In the data rows, zero lies at 4.5, halfway between 4 and 5.
Here are some numbered points:
[2 5 5 5 4 5 5 6] 0
[3 5 6 5 3 5 6 5] 1
[7 2 2 5 8 5 3 4] 2
[3 4 5 5 5 5 6 5] 3
[2 5 5 5 5 4 6 5] 4
[9 0 1 4 9 5 3 3] 5
[7 2 3 5 7 4 4 4] 6
[2 6 6 5 3 4 6 5] 7
[7 0 2 5 8 5 3 4] 8
[6 3 4 4 6 5 3 4] 9
[8 4 4 3 6 4 5 5] 10
[3 5 5 4 3 4 4 4] 11
[5 0 2 5 9 5 2 4] 12
[3 5 5 4 4 5 5 5] 13
[3 6 7 4 1 5 5 6] 14
[0 8 7 4 0 5 7 7] 15
[2 7 6 4 2 4 7 6] 16
[4 7 6 4 3 4 8 6] 17
[1 7 6 4 1 4 6 7] 18
[1 7 7 4 0 5 5 5] 19
[6 3 4 5 6 4 3 4] 20
[5 3 5 6 4 5 2 3] 21
[0 6 7 4 0 4 6 6] 22
[8 2 3 6 9 5 4 3] 23
[8 2 2 6 7 5 2 4] 24
[2 6 5 4 3 5 6 6] 25
[5 5 5 5 4 5 5 5] 26
[5 5 5 5 2 4 3 4] 27
[0 8 6 4 2 5 8 7] 28
[4 3 4 5 6 4 4 5] 29
[3 6 5 4 4 4 6 6] 30
[7 3 3 4 5 4 2 3] 31
[4 2 3 5 9 5 4 4] 32
[0 7 6 4 1 4 8 7] 33
[9 0 1 5 9 5 1 3] 34
[6 6 4 4 5 4 5 3] 35
[4 4 5 5 5 5 4 4] 36
[0 7 6 3 0 4 6 5] 37
[2 8 7 4 0 4 7 5] 38
[5 6 5 4 2 5 4 4] 39
[6 4 4 4 7 4 4 4] 40
[5 4 5 4 5 6 3 4] 41
[4 4 5 4 5 5 3 5] 42
[4 4 4 5 5 4 4 5] 43
[3 5 4 5 4 4 4 6] 44
[3 9 7 4 0 4 7 6] 45
[2 8 5 4 0 5 6 6] 46
[3 6 6 4 1 4 5 6] 47
[6 1 3 5 7 4 3 4] 48
[7 3 3 5 7 4 4 4] 49
[4 7 4 4 3 4 4 4] 50
[7 3 3 4 6 4 3 3] 51
[5 4 4 4 4 4 4 5] 52
[3 7 6 4 2 5 5 5] 53
[6 3 3 4 7 5 3 3] 54
[2 7 6 4 2 4 5 5] 55
[3 6 5 4 2 4 5 5] 56
[5 3 5 5 6 5 4 6] 57
[1 8 7 4 2 4 6 6] 58
[4 8 6 2 1 4 5 4] 59
[1 8 7 4 3 4 7 5] 60
[7 1 3 5 7 5 4 4] 61
[3 6 5 4 2 5 6 5] 62
[3 5 5 6 4 5 5 5] 63
[2 8 6 4 4 5 7 6] 64
[3 4 5 5 5 4 4 5] 65
[5 1 4 5 3 4 2 4] 66
[2 7 6 4 2 5 7 6] 67
[3 8 5 3 4 5 7 6] 68
[3 9 6 3 2 5 7 5] 69
[6 2 4 4 9 5 4 5] 70
[9 2 3 5 6 5 2 3] 71
[4 5 5 4 5 4 5 5] 72
[7 6 5 4 4 4 4 3] 73
[3 4 5 4 2 5 3 5] 74
[6 1 2 5 9 5 3 4] 75
[5 4 4 5 2 5 2 4] 76
[9 0 0 5 9 5 3 1] 77
[3 8 5 4 4 4 7 6] 78
[4 6 5 4 4 5 5 5] 79
[7 4 3 3 7 4 4 4] 80
[0 7 7 5 1 5 7 6] 81
[4 5 5 4 2 4 4 5] 82
[1 7 6 3 2 5 6 7] 83
[9 0 1 4 9 5 1 2] 84
[4 6 5 4 1 4 4 3] 85
[4 5 5 5 3 5 3 4] 86
[7 3 4 5 7 4 4 4] 87
[2 6 6 4 0 5 2 5] 88
[3 6 4 5 4 4 6 6] 89
[5 3 3 5 4 5 3 5] 90
[3 7 5 4 2 5 5 5] 91
[0 7 7 4 0 5 7 6] 92
[9 1 1 5 9 4 1 1] 93
[2 9 6 4 1 4 6 6] 94
[0 7 7 4 0 5 6 6] 95
[3 6 7 5 2 5 5 6] 96
[3 5 6 4 2 4 5 6] 97
[1 7 6 5 3 4 6 5] 98
[5 7 4 4 5 5 6 5] 99
[6 3 4 4 8 5 6 5] 100
[9 2 3 6 9 4 2 2] 101
[7 4 3 3 8 4 5 4] 102
[4 3 4 4 4 5 2 5] 103
[1 9 6 4 2 4 7 6] 104
[4 4 5 5 3 4 4 4] 105
[2 6 6 5 4 5 6 5] 106
[9 1 2 4 9 4 3 3] 107
[4 5 5 4 4 5 4 3] 108
[3 7 6 5 2 4 5 5] 109
[2 9 7 4 2 4 8 6] 110
[7 2 4 5 6 5 3 3] 111
[3 7 5 3 3 5 6 6] 112
[5 3 5 5 5 4 3 5] 113
[7 4 4 4 5 5 4 4] 114
[7 1 3 5 9 4 2 2] 115
[6 6 5 4 2 3 4 5] 116
[2 9 6 4 1 4 7 4] 117
[3 6 5 4 2 4 5 6] 118
[2 7 6 4 3 5 5 6] 119
[5 5 5 5 3 5 5 5] 120
[2 7 6 5 2 5 6 6] 121
[4 5 5 4 1 4 5 4] 122
[1 6 6 5 1 5 4 5] 123
[7 3 3 4 8 4 5 4] 124
[4 6 4 4 6 4 6 4] 125
[2 5 7 4 2 5 4 4] 126
[3 6 5 4 5 5 6 6] 127
[4 4 4 5 8 4 7 6] 128
[9 2 1 4 9 4 3 3] 129
[3 5 5 5 3 4 5 5] 130
[4 5 5 3 5 5 4 5] 131
[0 9 7 4 0 5 7 6] 132
[3 5 6 5 2 5 4 5] 133
[2 8 6 5 2 5 7 6] 134
[8 4 4 5 5 4 4 4] 135
[3 9 7 3 2 4 8 5] 136
[3 4 5 6 1 5 4 4] 137
[7 3 2 4 8 4 4 5] 138
[5 4 4 4 3 5 4 4] 139
[3 6 6 5 2 5 4 5] 140
Which five points above are nearest to each new point, looking only along the 3 directions in which the numbered points spread most? Their numbers follow each, nearest first.
[6 3 3 5 7 5 3 3] --> 54 6 87 111 49
[5 5 6 5 2 5 3 3] --> 27 86 76 39 85
[5 3 4 5 4 6 3 4] --> 90 103 113 21 41
[2 7 6 3 4 4 8 7] --> 64 78 68 60 17
[5 3 4 4 3 5 2 4] --> 21 76 103 66 90
[5 7 5 3 4 4 6 5] --> 99 79 50 17 112
[7 3 4 5 5 4 3 3] --> 31 51 111 9 20
[3 6 5 4 1 5 4 5] --> 140 122 47 126 133
[5 5 6 4 0 4 3 4] --> 85 27 122 39 82
[5 2 5 6 4 4 1 4] --> 66 21 103 90 113
[3 5 5 5 3 5 5 5] --> 130 1 13 63 11
[2 6 6 5 0 4 3 5] --> 88 123 126 14 140
[1 7 7 5 0 4 6 6] --> 37 95 22 19 92
[4 4 4 5 7 5 6 5] --> 128 57 100 29 3
[5 4 4 5 5 5 3 4] --> 41 113 90 52 42
[1 8 7 4 3 4 7 5] --> 60 134 16 67 104
[6 0 3 4 7 4 3 4] --> 48 61 8 2 75
[6 1 4 6 4 5 1 4] --> 66 21 90 103 111
[2 7 7 5 0 4 4 5] --> 19 14 123 47 88
[4 5 4 4 6 4 6 4] --> 125 72 131 99 26
[2 6 6 5 3 4 6 5] --> 7 25 119 106 98
[6 3 4 5 8 5 6 5] --> 100 70 124 138 40
[2 6 4 4 3 5 5 5] --> 1 130 97 7 118
[3 8 6 4 3 5 7 5] --> 17 112 78 68 69
[3 5 6 5 4 3 5 5] --> 13 63 130 1 44
[3 6 4 4 5 5 6 6] --> 127 89 30 4 3
[4 5 4 5 6 4 6 5] --> 125 72 3 131 127
[0 6 7 5 0 4 6 6] --> 22 95 37 92 81
[3 3 5 5 4 5 4 5] --> 65 42 44 36 43
[2 9 5 4 2 4 8 6] --> 110 104 136 69 60
[5 6 4 5 8 5 6 6] --> 128 125 100 99 72
[1 6 7 4 3 5 6 6] --> 98 83 121 25 119
[4 5 5 4 4 5 6 4] --> 79 72 26 131 13
[3 5 5 5 5 5 6 6] --> 4 3 127 89 0
[3 7 5 5 4 4 6 6] --> 30 89 112 127 106
[1 6 6 4 2 5 5 5] --> 96 121 14 119 55
[5 8 5 3 6 4 7 6] --> 99 68 125 78 17
[6 4 3 4 7 4 4 4] --> 40 87 80 49 124
[4 5 4 5 5 4 6 5] --> 72 125 131 3 26
[4 8 6 4 1 5 5 5] --> 59 53 109 91 47
[5 1 3 5 8 5 4 5] --> 32 70 75 48 61
[5 0 3 4 4 5 0 4] --> 66 21 103 90 111
[4 6 5 5 2 4 5 5] --> 56 91 122 118 82
[7 0 3 5 6 5 1 3] --> 24 71 111 48 115
[4 7 6 5 3 5 7 5] --> 112 17 78 68 62
[4 8 6 4 0 4 5 5] --> 59 46 53 109 47
[5 2 4 5 8 5 4 5] --> 32 70 48 61 29
[4 1 4 4 5 5 1 3] --> 66 21 103 90 113
[4 1 3 5 7 5 4 5] --> 32 29 57 48 70
[2 6 7 4 1 4 5 5] --> 14 47 55 96 123
[4 5 5 4 3 5 5 4] --> 120 11 108 82 79
[3 7 5 5 6 5 7 5] --> 127 89 30 125 78
[1 4 5 5 3 5 5 6] --> 0 63 1 106 130
[4 3 5 5 4 5 4 4] --> 42 36 103 113 43
[9 2 2 5 8 5 2 3] --> 101 107 129 24 115
[3 5 4 4 4 4 5 5] --> 13 63 44 72 131
[9 1 2 5 8 4 2 3] --> 101 107 115 5 93
[5 4 4 4 6 4 4 4] --> 40 41 9 57 43
[3 5 5 4 4 5 5 5] --> 13 63 44 130 1
[3 5 5 4 3 4 5 5] --> 130 1 13 11 97
[4 5 5 4 2 5 4 5] --> 82 11 122 86 133
[4 5 6 5 3 4 4 5] --> 11 82 130 120 105
[1 5 5 4 4 5 5 5] --> 0 106 1 63 4
[3 5 6 4 3 4 5 6] --> 1 130 97 118 13
[2 6 6 5 3 4 6 5] --> 7 25 119 106 98
[5 1 3 5 3 5 1 3] --> 66 21 103 90 76
[4 5 5 5 3 4 4 5] --> 11 120 105 82 86
[9 3 2 4 6 4 2 4] --> 71 51 31 24 111
[0 9 7 4 2 5 9 6] --> 28 104 33 110 60
[2 6 5 5 4 4 5 5] --> 1 106 13 0 89
[5 8 6 4 3 5 7 6] --> 17 68 78 112 69
[4 4 5 6 3 5 4 4] --> 105 86 11 74 108
[7 2 3 5 7 5 4 4] --> 6 61 54 49 87
[0 5 6 4 1 4 5 5] --> 123 22 126 96 14
[5 7 5 4 3 4 6 4] --> 50 79 116 99 39
[4 4 4 4 4 4 4 4] --> 52 36 42 108 41
[5 0 4 6 3 5 0 3] --> 66 21 103 76 90
[4 3 5 5 3 4 4 4] --> 105 86 103 42 139
[6 6 5 5 2 4 5 4] --> 116 39 50 85 122
[2 4 5 6 3 5 4 4] --> 74 133 44 137 63
[6 4 3 5 7 4 5 4] --> 40 87 80 124 100
[4 4 4 4 4 4 4 4] --> 52 36 42 108 41
[5 1 3 5 6 5 3 4] --> 48 20 61 111 9
[1 7 6 3 1 4 7 5] --> 58 18 134 46 94
[4 4 4 4 4 4 4 4] --> 52 36 42 108 41
[8 2 2 5 9 5 4 4] --> 23 2 138 107 129
[1 6 6 5 1 5 5 5] --> 123 14 96 47 19
[0 5 6 5 1 5 4 4] --> 123 126 88 133 14
[2 7 6 4 2 4 4 4] --> 47 14 109 53 91
[4 5 5 3 3 4 6 5] --> 79 120 50 13 26
[6 4 3 3 7 4 5 5] --> 40 100 102 80 10
[3 4 5 4 4 4 4 5] --> 44 63 65 13 42
[4 6 5 4 4 4 5 4] --> 79 120 26 50 131
[2 7 6 4 2 4 5 5] --> 55 109 53 47 96
[2 7 7 5 1 4 5 5] --> 14 47 55 19 46
[6 4 4 5 7 4 5 4] --> 40 87 80 100 49
[3 4 5 5 6 5 5 5] --> 3 65 43 57 29
[4 5 4 4 7 5 7 6] --> 128 125 127 3 72
[4 4 5 4 3 4 4 5] --> 105 11 86 108 120
[9 2 3 5 7 4 1 3] --> 71 24 101 115 93
[2 9 7 4 0 5 6 5] --> 38 45 46 94 117
[5 5 5 5 7 4 6 5] --> 125 128 72 100 99
[7 5 4 4 6 5 5 4] --> 10 35 40 80 114
[2 6 5 4 3 5 6 6] --> 25 7 106 119 98
[8 4 3 4 5 5 2 3] --> 31 51 135 71 114
[4 2 4 5 4 6 3 4] --> 103 90 113 21 66
[4 5 4 6 8 5 6 5] --> 128 100 125 57 3
[6 1 4 5 3 5 1 4] --> 66 21 103 76 90
[7 5 4 4 5 4 6 5] --> 35 10 125 99 114
[2 6 4 4 2 5 5 5] --> 97 118 96 56 62
[4 6 4 3 2 5 4 4] --> 39 122 50 82 116
[3 5 5 5 3 5 5 5] --> 130 1 13 63 11
[1 5 6 5 1 6 5 5] --> 123 126 96 14 97
[4 4 4 5 7 4 7 6] --> 128 125 100 3 4
[6 7 5 4 6 4 7 6] --> 99 125 35 127 68
[0 4 5 5 3 5 5 5] --> 0 63 1 106 126
[2 8 6 4 1 4 5 5] --> 46 55 14 47 94
[7 4 3 4 8 5 6 4] --> 102 124 100 138 80
[2 4 5 4 5 5 4 5] --> 65 44 63 3 0
[5 7 5 4 4 5 6 5] --> 99 79 50 112 30
[5 1 2 5 7 4 2 4] --> 48 61 8 12 75
[5 1 4 6 3 5 1 3] --> 66 21 103 76 90
[6 4 4 4 7 4 5 5] --> 40 100 80 102 87
[1 5 6 4 1 5 5 4] --> 123 126 14 96 140
[3 7 6 4 1 5 6 6] --> 55 53 109 46 47
[4 7 6 3 1 4 5 5] --> 59 53 91 109 47
[1 6 6 4 0 5 4 5] --> 123 19 88 14 126
[0 9 7 4 2 4 9 8] --> 28 33 104 110 15
[6 4 3 5 6 4 5 4] --> 40 80 87 114 10
[3 4 4 5 2 5 4 5] --> 74 133 137 11 105
[8 0 2 5 8 4 3 4] --> 115 8 2 24 23
[6 3 4 4 6 5 5 5] --> 40 57 87 9 20
[6 1 3 5 6 5 3 4] --> 48 111 61 54 20
[6 5 5 5 2 4 3 5] --> 27 39 139 86 116
[4 3 5 5 4 5 3 4] --> 103 90 113 42 41
[5 0 3 6 8 5 2 4] --> 12 8 48 75 61
[1 7 6 4 0 5 6 6] --> 37 19 18 95 22
